A single turn carries every row of the set below to another of its rows. Some are shown first; where does it send the rows asked next?
j994: [ 2.60 -0.12 -0.25  0.82 -2.09 -1.79  0.18 -0.59 -0.26  0.58 -0.67  0.50
  1.45  1.28  0.52 -1.36 -1.77]
j560: [ 2.93  1.89 -0.79 -0.36  0.48 -0.96 -1.99  1.26  0.03  1.57  0.13  1.66
 -0.34 -0.31  0.93  0.52 -0.45]
j2: [ 3.96 -0.37 -1.35  1.97  0.69 -0.80 -1.11 -1.01 -1.19  0.01  1.58  1.43
 -1.90  1.61  3.26 -0.60  1.08]
j516: [ 2.31 -1.40 -0.18  1.44  0.52  0.78 -0.07  0.02 -1.14  0.24  0.30  1.10
 -1.02  3.54  0.32 -0.68 -0.30]
j914: [ 1.86  1.64 -1.26  0.47 -0.74 -0.54 -1.08 -2.99  1.26  0.22 -0.69  0.19
 -1.14 -1.91  0.97 -0.20  0.42]
j96: [ 1.43  0.66  0.72  1.50 -0.36 -1.18 -1.24 -1.97  1.52  0.55  0.61 -0.39
 -0.68  1.67  2.62  1.28  1.00]
j279: [ 3.34  0.07 -0.22  0.69  0.59 -1.20 -0.64 -1.05 -2.30 -0.96 -1.65  1.60
  0.03  2.97  1.65 -0.84 -1.05]
j871: [ 3.62 -0.64 -1.72  1.46 -1.17 -1.31  0.16  0.68 -0.33  1.07  0.57  0.48
  0.32  0.58 -0.39  0.57  2.21]
j437: [ 2.09  0.09 -0.51  1.60 -1.66  1.06 -1.54  0.80 -1.31 -0.09  0.03  0.88
 -2.21  1.21  3.21 -1.10 -0.82]
j379: [ 1.30  0.48 -2.69  0.33 -1.91  0.32 -0.42 -0.44 -1.92  0.62 -1.84  0.28
 -1.22 -0.97  2.15  0.05 -0.24]
j166: [ 3.13  3.73 -1.59  1.32 -0.32 -1.27 -0.34 -1.73 -1.54  1.38  0.99 -0.40
  0.21  2.43  1.72  0.13  0.41]
j977: [ 2.58  1.46 -1.52  0.71 -1.97  1.11 -0.74 -1.74  0.00 -2.51  0.49  0.06
 -0.31 -1.15  1.55  0.00  1.23]
j881: [ 2.96  1.88  0.44  2.52 -0.02  0.16 -0.63 -1.41  1.22 -1.04  0.94  0.29
  0.48  0.35  1.72  0.05 -1.61]
j442: [ 3.21  0.19 -2.72  0.99  0.53 -1.31  0.36 -2.61 -1.48 -0.19 -1.02 -0.17
 -2.10 -0.21  2.25  0.44  1.37]
j632: [ 2.18  1.42 -1.67  0.26  0.12  1.30 -0.44 -0.38 -1.21  0.87 -1.76  0.15
 -2.05  1.53 -1.06 -2.01  1.10]
j968: [ 2.39  0.24  0.05  1.97  0.93 -0.48 -1.14  0.52 -0.30 -1.59 -1.03  0.24
 -2.41  2.00 -0.18  1.44  0.18]
j295: [ 1.36  2.44 -1.48  0.08 -2.49 -0.85 -1.38 -0.38 -2.46  0.32  1.37 -0.82
 -0.78  2.03  0.26 -0.42  0.89]
j625: [ 2.86 -0.27 -0.74 -0.85 -0.99 -0.74  0.41 -1.45 -1.84 -1.32 -0.78  0.41
 -1.46  1.14 -1.80 -0.78 -0.18]
j719: [ 3.08  1.65 -0.86  0.25  1.10  0.53 -0.39 -1.41 -1.04 -1.21  2.28  1.18
 -0.73 -0.56 -0.64  0.57  0.55]
j971: [ 4.48  1.25 -0.68  0.86 -1.61 -0.15 -0.67 -0.89  1.84 -0.20 -2.13 -0.64
 -1.89  0.39  0.64 -0.09  0.10]
j852: [ 1.99  0.97 -1.49  2.68  0.23 -1.45  1.25 -0.59 -0.82 -1.17  0.02 -0.10
  1.47  0.56  2.23 -0.51  0.62]
j461: [ 0.87  1.00  0.59 -0.77 -0.48  1.22 -1.19 -0.54 -1.32  0.91 -0.20  1.72
 -1.78  0.06  0.49  0.78 -0.83]
j834: [ 0.78  0.45 -1.19  0.75 -1.37 -2.05 -1.34 -0.04  0.81  0.76 -0.58  1.49
 -0.84  2.45  0.92 -2.17  0.57]
j261: [ 3.28 -0.55 -1.95  2.39  0.34 -1.37  0.46 -1.84  1.05  0.47  0.47 -0.48
  0.07  1.12  0.87 -1.89  1.19]
j123: [ 3.27  2.02 -0.70  1.36 -2.47 -0.72 -2.03 -2.17 -1.40 -0.02  0.08 -0.27
 -0.86  3.88  1.21 -0.16  0.02]
j821: [ 1.63  3.59 -2.94  0.96 -0.77 -0.02 -1.26 -1.87 -1.24 -1.21 -0.08 -0.67
 -1.12  2.21  0.51  0.65  0.26]
j986: [ 2.85  1.12 -1.09  0.60  0.85  2.02 -1.14 -2.05 -0.74  1.50  0.19 -0.19
 -0.30  0.48  0.45  1.68  1.78]
j406: [ 3.61  1.15  0.61 -1.90 -1.25  0.36 -1.25 -0.70 -2.48 -0.34  0.44  1.02
 -1.30  0.05  1.25 -1.10  0.23]

j914 goes to j461
j123 goes to j166
j834 goes to j96
Where do these go?
j437 goes to j2
j971 goes to j560
j881 goes to j719
j852 goes to j977

A single turn carries every row of the set below to another of its rows. Some are shown first; where does it send the rows asked next?
j250: [-1.43 -1.79  0.51 -0.15  0.80 -0.03 -2.29  0.13  0.74 -1.73  1.11  0.10]
j245: [ 0.58 -0.83  1.91 -1.88 -1.97  0.24 -0.77 -1.61  0.81  0.28  2.51  0.66]
j959: [ 0.82 -2.28  0.93 -1.23 -1.96  1.15 -1.39 -1.25 -2.61  0.32  0.73  0.71]
j792: [-0.86  0.86  1.13 -0.24 -0.04  1.86  1.57 -0.56 -0.23 -0.94 -0.44  0.19]
j91: [-0.13  0.15  0.10 -2.04 -0.99 -0.26 -1.97 -0.47 -2.52  0.21 -0.26  1.73]
j317: [-1.09 -2.50  0.39 -2.55  0.10  0.45 -0.16  0.90 -1.24  0.84  0.49 -2.18]
j931: [-0.16 -2.54 -1.29 -2.66  0.66  0.25  0.80 -0.84  0.42 -0.07  0.20 -0.82]
j500: [-0.58  0.92  1.12 -0.54 -1.52  2.24  1.16  0.03 -0.51 -0.88  0.45 -0.51]
j905: [ 0.28 -0.22  0.25 -1.95 -0.69 -0.37 -0.41 -0.80 -3.23  0.46  0.86  1.85]
j247: [-0.88  1.48  0.80 -0.69 -0.19  1.44  1.12 -0.01 -0.78 -0.37 -0.98 -0.14]
j835: [-1.14 -2.28  0.53 -2.99  0.27  1.70 -0.68  0.41  0.04  0.59 -0.12 -1.80]
j467: [-1.61 -0.06  0.56 -1.65 -0.42 -0.58 -0.25 -2.53  0.59  1.52  2.28  0.08]
j454: [-1.38 -0.89  0.86 -2.88  0.03  0.20 -0.27  0.89 -0.20  0.50 -0.24 -2.44]
j321: [-0.06 -1.77 -0.17  0.05 -0.62  2.26  1.18 -1.47 -1.00 -1.11 -0.03 -0.09]
j591: [ 0.29 -1.98  0.67 -1.54 -1.31  0.86 -1.85 -0.60 -2.85 -0.67 -0.59  0.84]
j50: [ 0.18 -0.42  1.63 -2.31 -1.72  0.38 -0.21 -2.34  0.36  1.46  2.11 -0.33]
j845: [-1.31 -1.21  1.52 -0.35  0.35 -0.70 -2.06  0.72  0.04 -2.03  0.48  0.78]
j643: [-0.95 -0.27  0.03 -0.72 -0.86 -1.03 -0.58 -2.00  0.10  0.54  3.33  0.02]
j431: [-1.53 -0.23  1.08 -0.52 -1.50 -0.35  0.21 -1.81  0.23  1.12  2.86 -0.46]
j587: [-1.03 -0.05  0.00 -1.01 -0.53 -0.52 -0.84 -0.74 -2.90  1.50 -0.26  1.34]
j400: [ 0.32 -0.82  1.44 -0.63  0.71 -0.59 -0.68 -0.18  0.81 -1.65  0.82  2.09]
j473: [ 0.47 -1.48  0.68 -2.15  0.56 -0.81 -0.90 -0.07  1.31 -1.64  0.75  1.54]
j523: [-0.41 -1.10  0.15 -1.52 -0.41 -0.54 -1.16 -0.38 -3.32  1.07 -0.23  1.24]
j218: [-2.05 -1.41  2.02 -0.48  0.37 -1.00 -1.79  0.79 -0.09 -1.49  0.85 -0.04]
j450: [-1.66 -1.69  1.38  0.13  1.59 -0.37 -1.04  0.00  0.12 -1.65  0.75  0.88]
j955: [-1.28 -1.51  0.27 -3.48 -0.01  0.11 -0.48  0.11 -0.13  1.09  0.04 -2.13]
j471: [-2.43 -0.42  1.28 -0.23 -1.04 -0.79 -0.37 -1.75 -0.20  1.22  2.49  0.08]
j522: [-0.88 -1.04  0.07  0.04 -0.95  2.14  1.62 -1.06  0.27 -1.44  0.57 -0.61]
j797: [-0.39 -2.93 -1.08 -2.86  0.32 -0.73 -0.06 -0.04 -0.19  0.83  0.64 -0.76]
j952: [-0.36  0.31  1.44 -1.51 -0.48  2.69  1.62 -0.35 -0.97 -0.50 -0.11  0.49]

j959 goes to j931
j797 goes to j50
Where do these go?
j905 goes to j835
j792 goes to j845
j500 goes to j450
j454 goes to j471

